In the data rows, zero lies at 7.5, halfway between 7 and 8.
In each game, the first row plays the second. By how much does the first row win? 20 means about a draw, 40 a big win and 0 a big loss. Wins can go round in a circle. Each row has two weighted sums of its numbers, A and B, taken from their middle values. A row wins by its A times the other's B, less its B times the other's A.
(7 8 4 7 8 6 9 7 7 7 6 11 9 10)
(9 4 7 7 7 7 4 7 9 9 10 6 8 5) -> 28
(7 8 7 9 7 7 5 8 10 7 6 9 7 8)
(9 7 7 8 7 7 7 6 7 7 7 8 8 8) -> 16
(6 8 9 9 7 8 9 7 8 6 6 7 7 9)
(7 7 8 8 5 8 8 9 8 6 6 8 6 8) -> 20
(8 3 5 7 10 7 10 8 6 11 10 9 9 6)
(8 7 8 7 5 6 4 7 11 9 8 5 8 5) -> 20
(8 9 9 7 6 7 8 7 8 7 4 7 9 9)
(7 5 9 6 6 10 4 10 10 10 9 8 6 3) -> 6
(7 7 8 6 7 8 8 8 7 8 8 8 7 8)
(7 6 4 7 8 8 6 7 9 8 9 10 8 7) -> 18
(9 7 9 7 10 8 10 5 8 8 10 8 9 9)
(5 10 8 9 6 9 9 9 6 5 4 8 4 10) -> 31
(5 7 9 7 6 13 6 11 8 9 8 5 6 4)
(7 7 4 8 11 8 10 6 5 9 10 8 9 8) -> 24
(9 11 7 7 9 6 8 4 7 4 7 9 9 8)
(9 8 10 6 8 6 6 7 6 8 9 7 8 5) -> 27
(8 9 9 8 7 8 10 8 7 6 7 7 7 9)
(7 6 6 7 8 9 7 9 7 9 7 8 8 7) -> 15
(6 8 9 9 8 9 10 10 6 5 5 8 5 11)
(8 6 7 8 7 9 6 8 8 7 10 9 7 7) -> 17
(7 8 9 9 6 8 7 8 8 6 6 7 5 9)
(4 5 8 6 7 10 6 15 10 10 7 8 8 6) -> 18
(9 10 8 4 8 5 7 5 6 5 10 8 7 9)
(10 7 8 4 8 6 5 6 6 7 10 7 8 5) -> 18
(6 6 10 8 5 11 7 9 7 10 9 5 7 4)
(7 5 2 7 10 9 11 5 5 10 9 11 9 7) -> 24
(6 6 7 7 6 8 7 9 8 9 9 6 6 6)
(7 6 6 6 5 7 6 6 8 10 10 6 8 5) -> 22
(7 6 10 9 9 9 10 8 6 6 6 8 5 11)
(5 6 7 7 5 9 5 10 10 10 7 7 7 6) -> 15
(4 6 8 7 7 11 7 10 9 10 6 6 7 6)
(5 4 8 8 5 11 7 10 11 10 7 5 6 4) -> 14
(8 5 4 9 11 6 9 5 6 9 9 10 11 8)
(6 8 7 10 9 9 11 9 7 6 4 11 5 12) -> 11
(8 6 7 7 7 8 5 8 9 10 10 7 11 5)
(7 6 4 5 10 9 10 5 4 11 9 8 10 8) -> 26
(4 8 8 8 7 8 8 8 8 7 6 7 7 9)
(9 7 5 8 14 7 11 6 7 9 9 8 10 7) -> 21
(6 6 10 7 5 11 3 11 10 10 8 5 7 3)
(8 8 8 8 7 8 9 7 7 7 6 2 8 9) -> 30
(10 9 11 8 6 7 6 7 6 5 6 8 6 7)
(4 4 6 9 8 11 8 11 9 11 8 8 7 6) -> 19
(10 10 12 8 5 7 9 8 8 4 6 4 5 9)
(7 8 7 1 6 6 6 7 9 9 10 7 8 6) -> 13
(10 9 7 6 7 5 6 5 9 6 8 8 9 6)
(3 4 7 8 6 11 7 11 9 9 6 7 6 5) -> 27
(7 9 6 6 8 6 10 6 4 6 8 8 9 7)
(6 7 3 7 7 7 6 6 6 9 6 8 11 8) -> 24
(11 8 7 5 7 6 7 5 6 9 10 7 10 6)
(6 6 6 8 5 11 8 9 9 10 7 6 8 6) -> 20
(8 9 8 7 6 7 9 7 7 7 8 5 7 6)
(5 8 11 9 6 9 9 9 8 4 5 9 3 12) -> 15
(5 7 8 9 8 8 8 9 8 7 7 8 6 10)
(3 5 6 9 6 11 8 11 9 10 6 7 5 8) -> 19
(6 7 6 4 9 7 9 5 5 9 9 6 11 6)
(4 5 6 9 7 10 6 11 10 10 9 9 9 7) -> 16
(9 13 8 6 8 9 10 6 8 6 7 10 9 9)
(7 9 5 6 10 6 7 5 5 9 8 9 9 8) -> 28
(7 7 8 9 9 10 8 8 8 7 7 10 4 9)
(10 7 6 5 11 7 9 5 6 8 11 8 10 8) -> 19
(10 9 4 5 8 4 9 4 9 5 7 9 10 9)
(3 6 10 6 5 8 6 10 6 8 9 4 6 4) -> 25
(10 8 5 7 10 9 9 3 7 8 11 9 9 7)
(8 7 6 5 7 7 6 6 7 10 11 7 9 6) -> 21
(9 8 8 8 7 8 6 9 7 7 6 9 5 10)
(6 10 10 9 5 8 11 8 8 6 5 5 6 9) -> 27
(8 10 9 6 6 7 5 8 8 7 12 5 10 5)
(9 7 8 5 5 6 3 8 8 9 9 6 9 4) -> 25
(11 10 8 5 10 3 7 6 6 6 7 7 10 9)
(11 11 7 7 10 4 10 3 5 5 9 9 9 9) -> 25
(2 8 7 12 8 12 10 8 6 5 4 9 5 12)
(7 10 11 8 6 7 8 9 8 4 6 7 4 8) -> 19
(8 7 8 7 6 8 6 8 9 8 7 9 7 8)
(7 8 10 10 6 7 14 6 8 5 5 8 4 11) -> 29
(9 8 6 5 10 8 7 5 5 8 9 7 10 7)
(7 8 8 8 8 7 9 8 7 5 6 7 7 10) -> 20
(5 8 9 9 8 11 10 10 9 4 5 7 6 10)
(11 8 8 9 5 5 6 8 8 6 8 6 6 7) -> 15
(7 8 7 7 7 6 6 8 7 7 7 6 8 8)
(9 6 7 5 8 5 15 6 8 8 9 9 6 7) -> 10
(7 8 6 8 8 8 7 7 7 7 6 8 7 8)
(7 5 8 8 8 8 7 8 8 8 8 8 2 7) -> 19
(7 8 8 10 7 9 12 10 6 6 3 10 5 12)
(10 10 7 6 8 5 8 4 6 6 7 7 10 9) -> 27
(5 6 7 8 7 10 6 10 8 10 8 6 6 6)
(6 5 6 7 7 8 5 7 9 11 9 8 9 6) -> 19
(9 8 7 5 8 6 7 6 6 6 9 9 9 9)
(7 6 6 7 10 5 9 5 6 9 12 10 11 9) -> 19
(9 10 10 6 5 8 4 8 10 5 4 7 4 8)
(8 10 9 10 6 7 9 7 8 3 5 7 4 10) -> 26
(10 10 5 5 9 5 7 6 8 7 7 10 11 9)
(6 8 7 9 8 8 8 8 7 6 6 8 7 8) -> 17
(5 4 5 8 9 8 8 9 9 8 6 8 7 8)
(8 7 9 6 4 6 4 8 10 10 8 5 8 3) -> 19
(7 10 6 7 9 4 10 3 2 6 8 9 11 10)
(6 7 7 9 8 8 11 8 7 6 5 9 6 10) -> 10
(7 8 6 8 6 7 9 8 8 5 6 8 4 10)
(7 6 3 9 10 8 11 9 8 5 5 9 4 11) -> 17
(6 7 5 7 9 8 9 7 8 8 6 8 8 9)
(6 9 7 9 7 4 5 6 8 6 8 7 10 6) -> 22
(8 9 7 7 8 9 7 7 6 7 6 7 8 9)
(6 7 9 10 7 8 10 8 7 6 0 8 6 10) -> 20
(9 6 8 7 8 7 4 8 9 9 9 7 8 5)
(7 9 7 7 7 7 8 8 7 6 6 9 8 9) -> 20
(5 5 11 10 8 12 8 9 9 10 10 5 7 5)
(6 6 5 8 10 8 10 6 5 10 10 9 8 7) -> 23
(7 9 7 7 9 5 8 5 6 6 8 6 9 9)
(9 7 8 7 7 7 7 7 8 6 7 8 6 9) -> 18
(6 7 6 10 8 9 8 9 9 8 7 10 6 9)
(5 7 9 11 7 9 5 9 9 8 5 7 6 8) -> 24
(7 7 6 5 9 7 10 5 5 9 10 8 10 5)
(3 8 7 9 8 8 8 9 8 9 6 8 9 8) -> 20
(8 7 8 6 6 7 5 9 9 10 9 5 10 4)
(4 6 7 7 9 11 8 11 9 10 10 5 8 3) -> 25
(7 8 9 10 8 9 7 9 9 8 8 7 7 6)
(12 6 9 5 7 6 4 6 8 8 9 6 4 4) -> 26
(7 8 8 9 9 8 11 8 7 4 5 9 6 10)
(8 9 9 9 8 8 10 8 7 7 6 8 8 9) -> 23
(6 8 6 8 9 9 8 8 8 6 6 8 8 9)
(7 7 8 9 7 9 9 11 7 6 4 6 0 10) -> 28
(8 5 5 9 14 6 7 5 6 10 10 9 11 7)
(10 6 6 6 8 5 5 7 4 7 8 7 7 7) -> 15
(7 8 9 9 7 8 8 7 7 7 6 8 8 8)
(6 6 7 6 9 8 6 8 9 11 9 6 9 4) -> 20
(9 6 4 6 10 6 9 5 5 9 10 9 10 8)
(10 8 7 7 11 7 10 3 6 6 9 8 10 8) -> 19
(9 6 9 8 6 8 5 9 9 8 9 5 5 4)
(8 10 10 8 8 9 10 9 7 5 7 8 6 9) -> 27
(7 9 8 10 7 9 8 10 10 4 4 7 5 10)
(6 8 7 8 8 8 7 7 8 12 7 7 8 8) -> 23
(10 10 7 7 8 5 10 5 6 5 8 6 10 9)
(7 6 6 9 9 8 7 8 6 9 8 11 7 8) -> 21
(8 5 7 8 7 8 6 8 9 10 10 6 7 6)
(11 7 9 5 6 8 4 7 9 10 11 6 8 5) -> 19
(8 8 7 7 8 8 8 6 8 7 5 8 8 8)
(8 8 8 9 6 9 8 7 9 7 7 7 7 8) -> 22
(10 10 5 7 10 5 9 5 6 6 8 9 9 9)
(9 9 9 8 4 7 5 8 10 5 6 8 8 7) -> 27
(6 8 8 7 7 9 6 7 9 9 6 5 8 6)
(7 6 7 7 6 7 6 8 9 8 6 6 6 8) -> 20
(8 9 8 6 7 10 8 9 8 7 5 7 8 8)
(7 7 8 5 7 7 5 8 8 10 9 6 9 4) -> 5
(9 6 6 6 9 6 8 6 5 9 10 10 10 7)
(7 7 7 4 6 8 7 8 8 9 8 6 4 5) -> 19
(7 9 7 9 6 8 8 8 8 7 4 6 8 9)
(8 9 4 5 8 6 8 5 8 8 9 9 8 6) -> 22
(9 9 9 7 5 6 7 9 7 6 7 7 7 8)
(6 6 6 10 9 9 6 9 7 9 6 8 5 8) -> 21
(7 6 8 9 8 7 7 8 9 7 7 9 6 7)
(8 8 8 8 6 9 9 8 7 6 8 9 7 9) -> 19
(8 6 7 8 7 8 5 7 8 11 10 5 9 4)
(7 9 9 6 6 8 3 10 8 10 8 4 7 4) -> 25
(8 9 10 8 8 9 7 8 6 7 6 5 7 8)
(9 9 9 6 7 5 9 6 7 7 10 4 11 5) -> 16
(7 8 9 7 7 5 7 9 8 7 5 7 5 8)
(11 9 10 8 7 6 6 7 8 4 4 8 5 9) -> 17
(7 7 8 7 5 7 5 8 7 10 11 6 8 4)
(8 6 6 8 10 8 9 4 7 10 9 11 10 7) -> 20
(6 6 11 6 6 12 8 11 7 10 9 5 7 3)
(7 6 8 12 7 8 9 9 8 5 2 14 4 12) -> 27
(6 7 8 10 7 9 11 9 9 5 6 8 5 11)
(7 7 9 10 6 10 10 9 7 5 4 7 4 10) -> 16
(6 8 8 9 9 10 8 10 9 6 4 7 7 9)
(7 10 11 8 6 9 7 7 9 2 7 6 5 8) -> 7
(10 7 8 5 7 6 7 5 6 8 11 7 11 7)
(10 10 8 7 6 6 6 6 5 4 7 8 7 9) -> 20
(9 8 9 7 8 6 8 5 7 8 8 9 10 7)
(7 5 7 9 8 9 5 7 8 7 7 7 6 7) -> 15
(6 6 9 6 8 9 7 8 8 8 8 7 6 6)
(10 10 8 7 10 5 9 2 4 5 8 9 10 9) -> 20
(15 6 8 7 5 6 3 8 9 9 9 7 8 4)
(9 10 9 7 8 6 8 7 8 6 8 7 5 9) -> 25
